128 stands for zero in the data rows.
Some points, one per row:
[ 99 103 107 138  99 167 126 137]
[194  89 134 178 133 221  96  74]
[116 127 135 140  85 125 119 112]
[ 36 182  98 169  97  86  68 143]
[118 175 158  58 137 106 181 111]
[206 105 133 137 128 139  73 110]
[ 84 116 140 127  81 165 110 131]
[159 170 255  71  96 157 126 149]
[ 91 150  97 104 117 120 113 110]
[ 90 189 146 132 105 135 146 115]
[123 113   9 117 174  70 170  73]
[144 205 179 105 109 158  92 110]
[169 107 134 163 171 124 103 123]
[179  70 114  71 134 151 126 127]
[117 138 111 142 141  87 108 135]
[152 168 178 103 119 193  91 148]
[102 113 121 106  93 166 136  90]
[193  89 150 134 166 159 106 151]
[145 244 176 129  93 183 136 107]
[ 12 170   0  70 130  39 244  57]
[125 146 173  94 145 169 158 138]
[128 132 110  67 152 129 149 135]
[ 82 129  76 108 149  83 194 101]
[ 76 212  42 116  87 104 127  81]
[161 131 131 142  99 126  53 163]
[ 98 106  70 100 129 160  95  96]
[ 43 203 120 164  80 130 147 161]
[125 126 153 111 126 138 158 131]
[ 72  44 178 140 145 129 185 137]
[148 116 133 164 126 125  51 201]
[108 148 136 136 109 137  49 139]
[199 102 146 146 134 156  74 148]
[166 144 131  57 170 117 154 113]
[184 120 151 144 138 162 120 161]
[142 131  77 145 121  74 146 138]
[108 158  84 134 112  73 146 110]
Here are 12 more points, each followed by its number:
[109 102 107 129 148 118 136 170] 0
[142 168  66 139  81  85 157 107] 1
[176  77 120  67 202 105 191 188] 2
[182 159 126  93 101 118 169  98] 3
[ 93 119  57 128 122  99 141  77] 4
[101 140  85  88 173 102 184  47] 5
[104 100 176 152 151 166 103 177] 6
[100 150  80 158 114  98 153  96] 7
[118 133 153 145 131 110  69 165] 8
[235 159 244 121  71 228  15 116] 9
[116  70 113 136 213  76 113 215] 10
[ 72 152 106 105  98 141 119 128] 11
Which three of these numbered points are nearest to each point below by angle, seen from the average point of the first points? Their numbers follow each, nearest first.
[150 125 144  57 180 138 179 132] > 2 5 3
[165 189 151 118 122 160 151  66] > 3 9 5
[ 78 142  75 154 128  67 177 145] > 7 4 1
[ 57 155  14 200 161   0 217 177] > 7 1 4
[171  97 127  87 153 170 150 128] > 2 3 9
[ 97 122  76 135  99 133  92  89] > 4 7 11
[108 106 129 133 133 123 133 147] > 0 10 6
[114 128 172 118 121 140 137 145] > 6 8 9
[ 61 101 119  95  89 165 131 113] > 11 4 6
[ 43 160  62 187 121 100 136  86] > 7 4 1
[185  74 118  99 186 107 156 183] > 2 10 0
[124  93 156 127 182 101 150 172] > 10 2 0
[ 32 125 117 164  96  50 132 180] > 0 7 11
[146 113 115 108 109 149 157  83] > 3 5 4
[ 92 154  90  40 157  80 236  90] > 5 4 3
[ 72 173  76  57 145  94 191  79] > 5 4 7
[113 154  99 167 113  94 136 120] > 7 1 4
[168 125 128 117 148 138 121 139] > 2 10 9
[149 127 157 101 110 164 110 112] > 9 3 6
[ 89 120  87 101 119 125 153 101] > 4 5 7
[109 113 150 157 107 109  35 141] > 8 6 9
[ 26 126 125  89  87 205 101 120] > 11 6 4
[130 151 105 145  74 124 121 134] > 1 7 11
[ 74 149  98  85  84 106 120 129] > 11 4 1
[147 144 180 187 116 106  87 167] > 8 6 9
[ 86 130 100  80 146  81 179  98] > 5 4 7
[133 139 121 104 161 142 157 128] > 2 5 0
[129 130  95 137 124  93 133 152] > 0 10 1
[126  93  71 133 132 118 139 135] > 0 4 10
[157 244 208 128  58 151  64 117] > 9 8 3
[175 128 114  84 143 120 118 110] > 3 2 5
[108 168 148 139  81 105  85 156] > 8 11 9
[117 169 141 104 119 102 138 138] > 3 1 11
[134 103 175 188 129 170  91 165] > 6 8 9
[134 164 141  83 153  35 203 173] > 2 10 3
[176 137  90 129 146  77 189  86] > 3 5 1
[139 146 143 123  99 170  82 129] > 9 8 6
[163 128  73 126  98 105 184 121] > 1 3 7
[143 150  93 164 107  87 156 136] > 1 7 4
[151 116 136 152 123 120  82 137] > 8 9 6
[ 38 227 166 110  72 140 177 134] > 11 7 1
[170 105 133 143 112 170 105 102] > 9 6 3
[153 125 131 130 157 128 136 119] > 2 10 5
[112  28 145 118 154 123 147 154] > 0 10 2
